A single turn carries every row of the set below to another of its rows. Some are shown first; where does it send the rows asked next?
Burok: [6, -1, 8, 2, 5, 4, -6, 13, -18, -3, -23, -3]
Med: [6, -6, 6, -1, 9, -2, -9, 14, -13, -1, -29, -8]
loga: [-6, 15, 18, -6, -3, -16, -5, 16, 15, 6, 0, -6]
Zofa: [10, 17, 21, 8, 6, -16, -7, 14, 13, 12, -14, -1]
riz: [-3, 5, 24, -11, 7, -13, -25, 19, -4, -3, -18, -19]
Savu: [-21, -6, 8, 4, 7, -3, -14, 8, 1, -5, -19, -8]
Nor: [5, 18, 14, 11, 3, -12, -9, 7, 12, 7, -17, 7]
seka: [6, 16, 16, 12, -1, -19, -9, 17, 7, 7, -17, 8]
Pemit: [6, 15, 16, 11, 5, -14, -11, 5, 14, 8, -20, 3]
Tebar: [-22, 4, 13, -6, -3, -11, -13, 12, -4, 7, -1, -14]
Natos: [19, -1, 5, 12, 2, -9, -11, 10, -4, 11, -17, -10]
Tese: [19, 5, 3, 13, 3, -8, -8, 7, -4, 8, -13, -3]
rim: [-3, 0, 24, -4, 5, -18, -28, 21, 3, -8, -10, -5]
mepi: [4, 4, 1, -1, 7, 3, -4, 15, -13, -1, -25, -14]
Pidu: [-6, 20, 5, -6, 2, -18, -7, 17, 11, -1, -3, -6]
Zelo: [-20, 3, 9, -6, -3, -16, -11, 15, -4, 11, -2, -10]
Purit: [6, -1, 25, -3, 4, -5, -19, 12, -13, 7, -22, -21]
Zag: [17, 3, 6, 15, 2, -6, -9, 9, -5, 13, -16, -6]
Duzad: [3, 2, 27, -7, 5, -6, -20, 8, -10, 9, -15, -22]
Rema: [-19, -1, 5, 5, 6, -1, -14, 4, -5, -2, -20, -13]
dib: [8, 19, 17, 9, 4, -21, -13, 18, 7, 7, -14, 5]
keso: [-22, -3, 11, 1, 6, -1, -8, 10, -11, 4, -18, -8]
novav: [12, 5, 29, -7, 5, 0, -10, 9, 0, -5, -6, 3]
fimar: [-1, 19, 10, -11, 2, -15, -2, 14, 13, 1, -4, -5]
Sen: [1, 1, 7, 3, 6, 4, 1, 15, -17, 0, -23, -6]
Kezi: [-12, -4, 5, -4, -2, -14, -12, 11, 5, 6, 5, -12]
dafe: [19, 3, 12, 10, 10, -10, -9, 14, -4, 11, -23, -4]
bora: [-6, -2, 22, -9, 6, -10, -22, 22, -7, -6, -20, -18]
gedo: [5, 17, 10, 12, 6, -16, -12, 8, 13, 4, -13, 6]
dit: [-16, 2, 2, -1, -1, -14, -15, 12, 1, 5, 1, -16]
kag: [-9, 21, 16, -6, -1, -21, -10, 20, 7, 7, -3, -7]
vut: [12, 9, 31, -7, 4, -5, -8, 8, 3, 1, -7, 4]
sonan: [6, 4, 32, -2, 7, 2, -14, 0, -5, 6, -14, -7]
pefop: [19, 5, 11, 12, 4, -10, -11, 16, -8, 6, -18, 4]
fazi: [-17, -11, 8, -5, 2, -2, -13, 10, -7, -5, -19, -8]
fome: [-16, -2, 3, -2, -2, -15, -15, 14, 2, 6, 3, -10]
Movo: [12, 5, 32, 0, 5, -2, -13, 3, -5, 9, -19, -7]
Kor: [-19, -4, 12, -1, 3, 3, -10, 7, -13, -1, -16, -9]
Palef: [5, 6, 1, 1, 6, 3, -4, 8, -12, -3, -25, -11]
vev: [16, 3, 10, 15, 0, -8, -5, 17, -9, 8, -17, 2]
magaz: [-7, 20, 12, -7, -4, -23, -7, 21, 6, 6, -8, -2]
Sako: [-2, 20, 7, -9, -2, -16, -4, 17, 10, 1, -2, -2]
ladub: [-22, -1, 6, 3, 8, -2, -14, 10, -3, -3, -21, -9]
fozom: [4, 2, 2, -3, 7, 1, -5, 15, -9, -7, -27, -14]
Pipet: [-10, -5, 24, -6, 5, -16, -24, 22, 2, -8, -7, -4]
bapab: [10, -1, 24, -4, 2, -12, -19, 18, 2, -7, 1, 3]
bik: [-19, -2, 12, -8, -7, -11, -11, 12, 4, 1, 0, -10]
butil: [4, 0, 26, -8, 2, -14, -15, 17, 5, -3, 4, 4]

dib moves to kag
Duzad moves to sonan
Now find these:
Pemit moves to fimar
dit moves to Rema
Med moves to dafe
Sen moves to vev
butil moves to Pipet
fome moves to ladub

A single turn carries every row of the set below to another of its rows. Some are shown first; where does it send the rows asked next?
Melo: [11, -3, -14, -6, 6, 0, 2, 14, -3, 13, 6, 5, 9, -5, -12, 5, 4, 3, 17, 5, -13, -5, 9, -8, -13]
kerun: [-1, -5, 5, 6, 0, -1, 9, 1, 0, 2, 2, 14, -7, -4, -3, 10, 11, 1, -12, -14, -7, 10, 9, 10, 8]
Pato: [-4, -3, 0, 7, 0, -9, -4, -4, 14, -2, 2, 7, 4, 7, -5, -3, 1, 28, -1, -6, -13, 6, 16, -1, -2]
tiko: [0, -7, 8, 0, 12, -1, -7, 7, 4, -4, 3, 16, -5, -3, 3, 8, 7, -10, 8, 3, -2, 25, -1, 1, -16]
Mig: [-7, 7, 8, -4, 7, -4, -9, 14, -3, 0, -3, -4, 6, 12, 15, -4, -18, 10, 6, 6, -6, 0, -3, -10, -13]
fem: [-1, -16, -5, -2, 13, -4, 3, -12, 2, 13, 9, 12, 4, 20, 10, 4, -3, -1, 11, 3, 0, -5, 7, 2, -11]
libo: [-8, 0, 2, 3, -12, 4, -5, 17, -1, 7, -10, 12, 4, 0, 9, -8, 0, 6, 0, 9, 3, -7, 15, 6, -17]
Gipi: [-2, 2, -11, -1, 11, 4, 11, 0, 7, -9, -21, 1, -3, 11, 0, -8, -6, 6, 7, 2, -2, -8, 7, 6, 16]
Tiva: [-7, 4, -7, 7, 6, 3, 4, 1, -22, 1, 2, -3, -11, 1, 0, -2, -10, -7, -4, -11, 5, -12, -10, 0, -11]
luk: [12, -9, -23, 3, -4, 11, -4, 6, -9, -7, -1, 4, -1, -6, -10, 6, 11, 10, 9, 5, -12, -3, 2, 4, 10]
tota: [11, 4, -4, 0, 3, 11, -11, 17, -11, 3, 4, -9, -8, 4, -3, 14, 13, -9, 13, 7, -6, -1, -3, -9, 0]
Mida: [12, -6, -11, 1, 11, -8, 13, -5, 1, -11, 3, 7, -9, -8, -9, 0, -17, 4, 0, 5, 6, 1, -3, -5, -12]
Divi: [-11, 6, -1, 10, 13, 11, -14, 6, 7, 19, -4, -5, -8, 11, 1, 1, 5, 8, 8, -2, 5, 11, -9, 8, 1]
zinif: [-7, 2, -10, 17, 2, 12, -10, 6, 3, -15, -9, 1, -18, -6, -3, -12, 5, 5, 5, 16, 4, 6, 5, -1, -11]
pelu: [-16, -5, -3, 11, 9, 2, -10, -12, -14, -15, -2, -6, -4, 13, 1, 6, -4, 1, 1, -8, -12, 7, -5, -3, 5]

tota moves to Melo
Gipi moves to Divi
Now find these:
kerun moves to Tiva
Mig moves to Pato
tiko moves to Mida

